Here are some points:
[ 0.99 -3.56  5.78 -1.78 -4.1  -4.03  5.08 -2.39  0.93  1.62 -0.46  5.82]
[ 1.5  -0.23  2.03 -1.46 -0.31  0.47  1.68 -2.19  3.08  1.22 -1.44 -0.52]
[-0.52 -1.61  0.99  0.48 -0.25 -0.77  0.99 -1.31 -0.1  -0.56  0.12  0.66]
[-0.06  0.22 -0.21  1.33  0.85 -0.05  0.24  0.81 -0.73 -1.26  0.94 -0.58]
[-0.72 -1.03 -0.05  0.53  0.03 -0.06  0.14 -0.68 -0.2  -0.54 -0.02 -0.82]
[-0.12 -0.39 -1.36  0.02 -0.09  0.19 -0.89  0.41  0.64  0.42 -1.1  -0.74]
[-0.13 -0.34 -0.29 -0.24  0.28  0.03 -0.94  0.22  0.19  0.11 -0.43 -0.05]
[ 1.08 -0.16  0.85  0.72  0.95 -1.49  0.05  1.18 -0.99 -1.03  1.13  1.78]
[ 0.93  0.86  0.49  0.55  0.57 -0.48  0.61  0.86 -0.44 -0.56  0.95  0.62]
[ 1.04 -0.27 -0.31  0.69  0.78 -0.98 -0.25  1.57  0.08 -0.66  0.04  0.71]
[ 1.35 -1.39 -0.54 -0.05  1.3  -0.85 -1.42  0.91  1.5  -0.3  -1.24 -0.03]
[-0.77 -0.19 -0.41 -1.02 -0.49  0.64 -1.15  0.37  0.17  0.99 -0.89  0.3 ]
[-0.17 -0.18  0.48 -0.94  0.12  0.12 -0.99  0.19  0.03  0.5  -0.39  0.62]
[ 0.49  1.18  0.19 -0.7   0.24  0.75  0.19 -0.83  0.53  0.7   0.02 -0.6 ]
[ 0.6   0.74 -0.22  0.27  0.45  0.22  0.4   0.43  0.09 -0.18  0.46 -0.25]
[-0.35  0.97 -1.01 -0.63 -0.54  1.11 -0.34  0.13  0.62  1.04 -0.79 -0.94]
[ 0.71 -1.15 -1.43  0.16  0.92 -0.29 -1.49  0.5   1.36 -0.08 -1.5  -1.22]
[ 1.13 -0.87 -1.07 -0.05  1.05 -0.73 -1.83  0.57  1.42 -0.1  -1.79 -1.08]
10 more points follow, each with its number after it:
[-0.66 -0.6  -0.59  0.46  0.23 -0.09 -0.44 -0.54 -0.19 -0.4  -0.12 -0.38] 0
[-0.64 -0.73 -0.36  0.47  0.16  0.05 -0.19 -0.39 -0.14 -0.43 -0.14 -0.95] 1
[-0.74 -0.08 -0.61  1.92  1.14 -0.05 -0.18  1.18 -1.7  -1.95  1.58 -1.04] 2
[ 0.    0.33  0.23  1.16  0.69 -0.27  0.62  0.61 -1.1  -1.26  1.4  -0.23] 3
[-0.56  0.09 -0.94  1.08  0.88  0.04 -0.69 -0.11 -1.18 -1.35  0.95 -1.32] 4
[ 0.69  0.79 -0.22  0.35  0.48 -0.37 -0.04 -0.55 -0.52 -0.45  0.8   0.37] 5
[-0.45 -1.15  0.22  0.45 -0.01 -0.61 -0.06 -0.63 -0.62 -0.82  0.26 -0.13] 6
[ 0.52  0.44  0.01  1.    0.77 -0.53  0.2   0.99 -0.87 -0.98  1.05  0.37] 7
[ 1.21  1.28  0.78  0.66  0.71 -0.5   0.92  0.78 -0.72 -0.72  1.46  0.75] 8
[ 0.97  0.93  0.55  0.76  0.58 -0.69  0.73  1.05 -0.83 -0.75  1.36  0.94] 9
Which of these numbered points is nearest to each point below by angle, seen from the average point of the first points? Its number follows each.
[ 0.68  1.59  0.55 -1.42 -0.21  1.4   0.41 -1.42  1.69  1.41 -0.82 -1.29] > 5
[ 0.6   0.47 -0.24  0.65  0.44 -0.25  0.31  1.18 -0.2  -0.53  0.49  0.4 ] > 7
[ 0.19 -0.88  1.03  0.08 -0.24 -0.72  0.85 -1.05  0.19 -0.28  0.08  0.71] > 6
[-0.51 -0.34 -0.31 -0.09 -0.17 -0.05 -0.65 -0.17 -0.15  0.08 -0.4   0.22] > 0
[ 0.72  0.84  0.05 -0.11  0.27  0.02 -0.07  0.82  0.2   0.12 -0.06 -0.12] > 8
[ 0.01  0.45 -0.14 -0.57 -0.15  0.74  0.2  -0.62  0.6   0.56 -0.29 -0.72] > 1
[ 0.41  0.49 -0.12  0.21  0.3   0.19  0.12  0.4   0.15 -0.11  0.16 -0.3 ] > 3
[-0.77 -0.17  0.01 -0.51 -0.7   0.04 -0.47 -0.16 -0.35  0.5  -0.37  0.79] > 0
